128 stands for zero in the data rows.
Here are some numbered points:
[207 113  39 104 138 145 133 130  65 186 153  88 191] 0
[132 151 169  96 198 123  41 255 180  93  58 177 170] 1
[181  81 179  76 129 124 189 127 165 172  98 109  79] 2
[121 152 190 138 127  79 145 158 133 133 115  65 118] 3
[ 94 151 137 201  91 149 136 117 110  46 184 180 127] 4
[ 54 179 135 172  94 112 106 178 164  95 158 142 134] 5
[137  79 103  83 160 147 117  92 137 158 151 183  68] 6
[122 158  82 120 106 105 191 121 149 167 119 117 125] 7
[144  61 155  81 149 147 199  74  96 185  84 121  97] 8
[ 61  58 114 122 137 207 104 108  99 103 149 187 153] 9
[127 161  86 119 109 110 195 126 155 165 120 112 127] 10
[150 144 185 120 142 109 123 159 123 208  92 119 101] 11
[159  50  99  51 120 149 198  53 144 244 167  99  48] 12
[125 112 117 104 111 121 165 114 109 135  80 119 161] 13
[129 107 111 106 115  92 173  37 168  90 153 128  53] 14
[142 130  80 122 129 119 175  60 111 150 142 147  80] 15
[166  84  91 126 123 167 124  45 128 106 131 114 115] 16
[142  87 114  83 171 166  82 113 117 225 103 155 104] 17
[147 101  61  94 133 150 121 104 110 177 134 131 145] 18
[108  89 172 124 178 182  30 146  78 169 132 174 103] 19
[ 62 161 132 146 153 147  90 148 142 127 126 160 109] 20
[160 138 169 129 136  95 120 135 141 112 115  95 120] 21
[ 75 136  68 181  92 153  71  59  94  63 165 194 139] 22
[195 158  64 109 157 119  87 147  58 168 112 148 168] 23
[  9 211 102 209  65 121 147 157  64  78 132 172 207] 24
[154 152 193 161 113 114 134 158 111 111 106  81 147] 25
[ 44 187 112 186  84 125 120 145  70  97 127 172 186] 26
[164  90 169 109 119 110 180  91 121 144  97  66 126] 27
[117  74 163  68 152 129 161 116 102 221 110 129  80] 28
[209  99 209 113 170  99 119  98 115 108  96 134  59] 29
[203 194  62 151 143  96 118 109  40 229 135  67 143] 30
[178 160  95  94 170 108 109 167 114 193  77 139 152] 31
[103 112 110 107 187 150  81 123 100 193 144 166  89] 32
[148  88 127  75 177 152  85 127 121 225  92 151  99] 33
[ 96 147 150 204  94 152 135 124  88  48 171 183 138] 34
[ 94 138 123 121 158 134  77 150 136 110 110 198 130] 35
[122 134 190 156 104 120 176 162 168 109 182  31 114] 36
[150 168 189 175 117 117 119 175 107  98 109  77 156] 37
[137 234 153 220  71  79 104 189  55  82 128  85 224] 38
[ 70 129  88 168  33 172 209 166 160  91 208 121 184] 39
Which two points above are nearest to each new point by angle? Their numbers follow each, nearest first.
[145 232 125 210  81  78 167 133  93 116 115  66 150] 38 37
[124 159  77 167 111 150 122  82 102 136 139 120 129] 22 30
[ 99 174 112 174  17 110 197 179 121  82 179 119 201] 39 24
[138 142 116 138 128 146  93 140 106 128  98 149 154] 23 35
[136 161 119 159 125 108 116 135  96 102 156 111 147] 38 37
[133 109  99 101 118 111 175  72 146 203 185 111  46] 12 15
[161  63 104  65 131 145 183  62 140 218 159 106  64] 12 8
[128 138  75 136 118 125 184  50 101 148 147 153  85] 15 14
[173 178  90 106 155  97 124 162 124 177  86 134 146] 31 23
[119 176 109 187  11  96 212 122 158  64 181  82 167] 39 36
[120  97 175 105 166 122  57 171 141 103 109 129 144] 1 19
[135 127 168 144 147 155 112 140 162 110 132 135  87] 29 20
[130  87 102  93 156 150 113 101 129 140 152 187  76] 6 32
[ 74 145 128 157 149 103  68  91  86 102 132 141 130] 22 26
[130  80 175 134 162 163  89  68  74 143 115 142  87] 19 29
[144  20 121  65 158 172 127  50 157 143 149 159  50] 6 12
[131 164 190 132 133  74 156 154 130 140 131  57 116] 3 21
[211 113 174  91 115  91 198 126 152 197 102  73  78] 2 27
[138 120 136 126 137 131 133 120 117 136 113 139 131] 8 33
[160 100 169 110 119 105 176  91 118 142 100  73 122] 27 2
[116 116 108  91 160 151  65 161 168 141 102 208 124] 35 1
[100  89 165 103 120 130 139 158 161 145 147  88 131] 36 3
[160 138 179 126 134  91 128 145 153 100 119  83 107] 21 3
[163  89 159  66 187 136  91 186 217 112  86 127 126] 1 2
[114  98 121 115 121 144 159  97 198  77 176 135  76] 14 6
[ 92 145  90  97 160 141  96 188 164 211 161 134 118] 32 17
[ 95 116  93 112 144 148 108 106 129 126  78 190 138] 35 9
[224 147  44  93 166 127  85 145  44 194 109 141 176] 23 0
[186 104 132 126  64  78 197  40  91 156 106  49 131] 27 13
[ 95 108 148 112 104 141 143 112 156 130  67 145 130] 13 8
[204 201  46 154 137  95 117  94  17 251 135  54 148] 30 0
[113  87  82  74 198 169  69 121 193 127 140 208  77] 6 35
[160  86 153 119 135 155 154 123 146 128 138 110 113] 2 27
[ 50 199 123 157  79  88 165 162 210  59 129 184 114] 5 24
[169 117 110 104 170 112  70 106 133 126 133 145  97] 6 32
[179 103 200 108 160 122  83 132 153 126 114 144  60] 29 21
[174 158  89  91 170 109 109 175 124 189  83 139 160] 31 23
[180  75  94  99  83 124 191  68 126 162 175  89 111] 12 15
[ 94 115  79 171  91 171 145  63  87 103 156 149 148] 22 4
[163  87 165  71 185 144  85 184 199 116  84 127 129] 1 33
[141  96 156 118 126 133 132 115 124 165 167 103  83] 12 28
[201  62 198  63 127 116 209 117 175 188  94 105  58] 2 8
[ 65 114 145 123 102 148 174 149 191 109 119 132 133] 39 5
[ 97 118 137 126 116 144 137 107 150 130  63 147 139] 13 8
[ 99  84 130 112 142 144 150 110 212 101 191 113  64] 14 6
[105 100 131 119 139 135 150 111 204  96 186 110  79] 14 36
[ 98 177  95 166  30 106 210 169 128  96 184 119 189] 39 24
[ 51  67 118  81 135 149 135 142 186 139 158 121 141] 9 39
[ 97  48 223 127  63 165 188 192 239  30 212  51 140] 36 39
[ 83 141 131 141 145 142 103 143 150 123 137 147 107] 20 35
[ 48  62 162 151 118 199 108  91  83  54 149 199 136] 9 34
[120 172 101 161 123 112 101 145  90 107 165 114 171] 38 26
[133 168 112 163 119 105 108 140  80 111 162 104 165] 38 26
[133  93  61  96 153 160  92 115 122 172 147 155 148] 18 17
[141  34 106  75 147 170 128  57 154 150 147 155  65] 6 12
[175  97 103 115  90 125 178  77 132 150 166  94 117] 12 15
[ 45 196 123 151  88  96 150 157 219  58 128 210  96] 5 20
[101 139 212 142 120  97 144 153 148 110 127  91  95] 3 36
[ 67 155 130 146 153 133  92 150 146 124 136 154 104] 20 35
[159 160 112 180  90 114 136  76  86  62 121 100 153] 38 34
[134 155 141 170 112 123  88 167  75 104 151  80 185] 38 37
[101  74 186 126  73 153 191 166 210  59 187  67 144] 36 39
[129 148 193 127 130  78 146 154 127 141 119  67 114] 3 21
[135 179  69 194 107 147 130  74  98 121 145 125 127] 22 4
[143 163 101 142 124 102 145  80 114 146 134 126  81] 15 14
[117 189  63 107 139  92 146 139 116 219  55 117 166] 31 7
[172 157 123 153  98 110 130  94 128 103  92 142 136] 38 21
[187 108 120 127  79  94 185  49  98 147 122  56 128] 27 15
